In the rows, 128 means zero.
Each path below is one point turned by a fixed rotation once a step. After each direction that follows a path, write how fast that rotation turns it, in deg/step (0 if it stays still).
Each turn is a multiple of 5 degrees from 10 to 175, or 0.
Each row of a path follows its step; steps can be skipped.
path 1
step 0: [121 134 121 125 121 130 122 118 120 134 121 124 118 125 126 127 133 120
 131 132 131 119 124 136 129 136 136 123 132 124 130 138 135 136 133 127
 136 132 124 128 133 121 133 131 115 129 128 129 130 128 127 129 119 129]
step 3: [127 130 135 133 127 129 117 124 130 127 131 120 129 131 132 135 127 137
 125 122 123 123 136 114 121 124 134 118 133 133 126 133 127 136 139 132
 135 130 125 126 136 125 125 119 138 138 127 128 132 129 134 130 124 134]
step 4: [123 122 132 125 127 132 127 127 122 131 119 116 137 129 124 131 141 123
 139 124 123 124 134 127 132 133 126 128 128 127 118 128 133 131 140 134
 138 127 124 132 127 119 140 132 128 131 130 130 127 133 132 127 132 136]
step 5: [128 122 141 137 125 122 134 134 128 126 129 125 125 123 119 126 128 122
 126 120 126 128 134 133 125 128 136 130 133 124 133 124 135 121 137 125
 132 118 126 133 122 120 131 123 122 127 130 136 138 129 142 131 123 125]
step 7: [139 125 131 128 130 129 130 136 122 127 124 132 127 136 137 129 129 139
 120 130 131 140 130 124 129 132 130 126 132 135 127 137 130 135 133 126
 127 128 126 127 127 119 140 117 130 143 122 134 132 127 125 133 126 124]
step 8: [126 130 121 133 130 124 123 126 124 124 131 121 127 135 130 124 135 123
 117 135 130 131 135 121 137 130 125 127 118 133 117 122 131 129 136 121
 130 124 122 121 129 123 143 130 121 134 141 133 131 129 124 127 130 129]
step 9: [127 122 134 128 125 123 127 136 131 127 127 126 129 129 127 125 132 121
 121 133 138 134 125 137 135 125 132 125 119 119 134 124 120 123 126 124
 136 119 133 126 120 126 137 124 128 133 135 124 131 132 130 136 119 143]
step 10: [126 133 131 126 141 121 133 126 129 128 134 127 128 134 130 127 131 128
 132 126 133 131 128 131 133 129 127 127 130 121 132 139 116 120 138 124
 132 122 127 117 124 143 124 124 122 132 137 133 121 122 130 135 120 123]
step 11: [121 126 123 120 134 134 125 137 134 134 127 132 121 132 134 140 132 127
 123 122 127 132 125 131 129 132 127 119 126 130 125 136 128 129 136 127
 122 124 128 125 122 141 125 122 127 141 123 130 139 131 121 135 135 133]
step 12: [122 131 119 128 131 116 114 131 128 131 124 125 129 130 122 131 122 122
 125 130 131 131 126 129 125 137 111 126 125 132 130 135 131 129 136 133
 119 125 120 131 130 124 131 132 124 131 130 141 128 125 124 136 126 136]
step 14: [130 127 120 126 127 128 131 131 133 126 131 123 131 140 136 139 125 125
 133 130 126 127 124 127 128 130 131 126 127 121 135 135 130 107 122 135
 135 128 130 132 129 132 128 125 129 130 128 142 117 124 138 127 125 130]
Speeds:
[127 128 128 126 127 129 127 130 127 128 126 127 128 128 125 130 126 130
 127 130 126 127 129 128 128 128 125 126 127 130 126 126 128 130 129 129
 130 129 128 126 130 127 132 131 128 126 128 128 131 128 127 127 125 128]
85
[126 129 128 130 128 127 130 129 132 128 126 130 127 128 131 130 127 130
 129 129 126 129 129 128 126 126 128 128 128 125 126 130 127 128 127 127
 130 128 128 126 128 128 128 127 130 127 129 128 126 127 129 128 125 127]
95
path 2
step 0: [129 122 133 132 128 127 125 126 137 127 133 127 126 137 128 131 129 122
 127 130 126 117 127 126 127 134 119 131 121 124 118 131 117 128 130 124
 129 134 131 136 129 125 130 120 133 141 130 127 135 123 126 127 129 124]
step 1: [131 123 136 135 120 122 129 126 131 128 128 127 127 125 122 128 137 134
 121 120 130 123 116 125 128 120 130 131 130 124 124 129 124 131 135 123
 120 124 133 126 126 133 127 128 124 124 127 125 129 116 126 126 136 126]
step 2: [126 121 131 119 121 128 123 131 130 132 129 119 128 132 126 132 123 130
 129 116 131 131 129 134 122 131 124 129 132 134 121 121 133 133 134 130
 126 124 126 120 132 134 132 122 130 114 128 125 124 124 130 131 127 129]
step 3: [123 132 123 130 124 130 130 130 119 126 129 122 124 135 114 127 121 121
 128 135 129 129 135 135 119 130 133 131 130 135 124 128 126 125 131 127
 125 131 126 126 130 116 123 122 124 129 126 124 122 121 136 128 127 124]
step 4: [133 129 137 140 131 130 124 134 128 122 131 126 124 130 123 129 132 128
 115 136 130 129 133 127 137 129 121 127 125 135 128 125 127 133 130 131
 124 134 134 128 133 122 124 123 136 133 130 128 128 126 123 122 117 126]
step 6: [127 134 133 120 131 126 134 134 124 121 132 133 130 138 130 128 127 132
 126 121 133 123 127 143 119 130 131 128 127 126 123 130 129 132 120 126
 125 122 129 130 130 135 132 124 133 122 136 120 131 125 127 128 132 133]
step 8: [125 122 131 132 128 127 116 126 124 131 130 128 126 131 133 126 129 117
 131 134 125 124 122 130 130 131 120 132 133 129 138 125 124 133 133 133
 129 130 131 130 133 125 126 117 136 134 119 117 123 129 121 126 126 131]
step 11: [119 132 129 125 126 118 126 127 120 133 130 123 129 129 129 120 115 122
 120 125 126 135 126 130 127 134 127 136 126 128 122 120 131 125 135 129
 123 129 129 127 122 127 130 121 122 134 130 133 132 119 129 129 136 126]
step 12: [128 130 132 138 123 129 128 126 133 123 131 117 132 137 120 119 119 119
 128 129 126 126 126 129 132 133 123 126 131 131 128 131 120 129 125 130
 123 123 129 131 131 131 129 121 135 127 120 132 128 123 123 116 126 129]
step 13: [130 123 136 130 123 131 125 130 134 120 118 125 122 125 127 128 133 131
 126 120 137 122 126 129 122 123 126 130 129 128 130 136 125 123 135 128
 121 131 123 129 128 123 122 117 125 126 121 129 134 128 129 124 117 121]
step 14: [124 124 131 120 131 118 129 139 121 127 123 125 131 134 123 141 128 132
 126 127 137 122 127 126 131 129 131 135 127 128 127 130 132 134 138 134
 124 123 133 134 131 129 128 130 133 121 129 119 130 125 134 130 125 125]
Speeds:
[129 129 127 128 130 129 128 126 126 128 128 130 126 127 131 128 128 127
 130 127 125 126 126 130 129 128 126 129 129 124 127 126 126 129 127 130
 130 129 129 128 128 129 129 129 126 130 126 127 127 128 127 129 129 130]
35
[130 126 129 128 125 127 129 128 128 129 125 130 129 130 129 131 128 130
 127 128 129 127 130 129 129 124 129 128 127 126 128 129 128 130 128 129
 127 126 128 128 125 129 129 127 126 128 130 127 128 128 127 129 128 129]
85
path 3
step 0: [124 125 123 119 124 127 119 132 126 127 139 137 124 127 124 129 130 137
 131 133 136 127 122 130 116 123 119 135 126 123 125 122 121 135 143 131
 134 125 131 125 132 136 123 136 126 126 138 127 129 126 132 134 125 137]
step 1: [130 135 127 121 135 130 129 126 132 136 128 127 125 126 129 132 131 125
 140 132 130 121 132 122 127 125 127 136 125 128 122 120 123 127 134 133
 127 129 119 133 113 126 137 142 137 139 137 130 128 119 133 127 123 129]
step 2: [130 136 115 130 127 139 127 131 123 130 121 123 118 128 129 131 128 119
 115 134 135 130 138 122 121 130 124 133 124 125 120 128 125 123 132 127
 126 142 138 134 136 129 129 134 133 130 134 132 125 124 124 125 124 125]
step 6: [134 128 121 129 137 127 120 135 131 136 125 144 123 126 130 127 138 127
 129 134 131 133 127 130 130 131 132 133 122 127 123 126 124 125 135 121
 117 120 129 127 136 140 112 127 128 133 132 120 129 130 126 128 131 134]
step 7: [126 124 130 126 131 127 128 129 141 128 134 127 125 136 128 130 128 140
 133 135 125 135 123 119 128 139 127 136 118 131 124 125 133 129 133 130
 124 121 123 130 134 135 133 134 125 127 142 133 120 114 132 131 124 132]
step 8: [124 134 124 120 128 136 132 135 135 128 128 133 128 127 126 120 131 117
 125 133 127 123 129 125 128 135 130 133 129 126 125 132 136 131 137 134
 132 132 131 130 123 133 120 149 126 127 124 127 129 116 132 127 118 122]
step 9: [129 136 130 118 132 127 121 130 127 128 121 142 122 124 129 124 130 122
 123 130 142 131 121 125 125 123 120 132 121 131 119 129 127 134 126 122
 122 136 127 132 134 134 132 132 137 127 133 124 127 132 131 139 117 130]
step 10: [129 124 116 130 139 125 127 134 121 134 138 128 126 135 125 125 119 128
 134 129 135 126 128 125 119 122 118 129 119 135 125 123 121 126 132 145
 124 126 132 129 127 130 129 135 125 127 141 130 129 124 132 133 123 135]
step 11: [127 128 120 122 122 124 135 128 136 135 123 130 122 121 131 119 138 131
 130 127 128 122 136 124 126 129 126 126 122 129 120 127 126 122 130 134
 125 129 137 132 121 119 136 144 137 128 136 128 130 123 124 115 124 128]
step 12: [116 129 133 121 135 141 128 136 126 137 124 134 118 130 133 124 131 124
 124 135 135 126 141 126 125 125 122 129 123 125 125 127 127 123 135 124
 130 132 137 133 141 135 133 127 129 132 130 125 123 135 118 126 132 132]
step 13: [128 124 133 126 137 123 122 130 125 127 126 130 122 133 120 120 120 125
 142 133 130 140 131 117 129 134 135 129 125 124 122 122 122 130 128 131
 124 125 135 127 126 141 127 132 131 128 138 130 138 127 122 127 134 138]
Speeds:
[130 128 131 127 129 129 128 131 127 130 127 129 126 127 128 128 126 126
 129 128 130 129 130 128 129 127 129 129 131 126 129 126 129 128 127 127
 129 128 126 129 130 127 128 128 130 130 125 130 129 129 129 126 124 127]
100
[131 130 124 129 126 127 127 129 128 127 127 127 128 128 127 126 125 128
 127 126 128 130 126 128 129 129 128 129 128 129 130 127 127 126 127 129
 127 125 127 129 132 129 129 128 126 130 130 128 130 130 127 127 127 129]
100
[128 128 130 127 131 127 126 127 128 130 131 129 128 130 129 127 128 129
 128 126 127 131 126 130 127 125 132 128 131 129 128 128 126 129 128 129
 128 130 127 128 130 128 128 127 127 129 132 127 128 128 127 128 128 129]
115
[126 129 128 129 129 126 130 128 129 126 129 129 127 126 127 127 125 126
 127 128 129 129 127 127 130 130 130 129 128 129 129 130 127 132 127 130
 129 132 129 128 127 129 128 127 127 125 126 129 128 129 128 131 127 130]
70
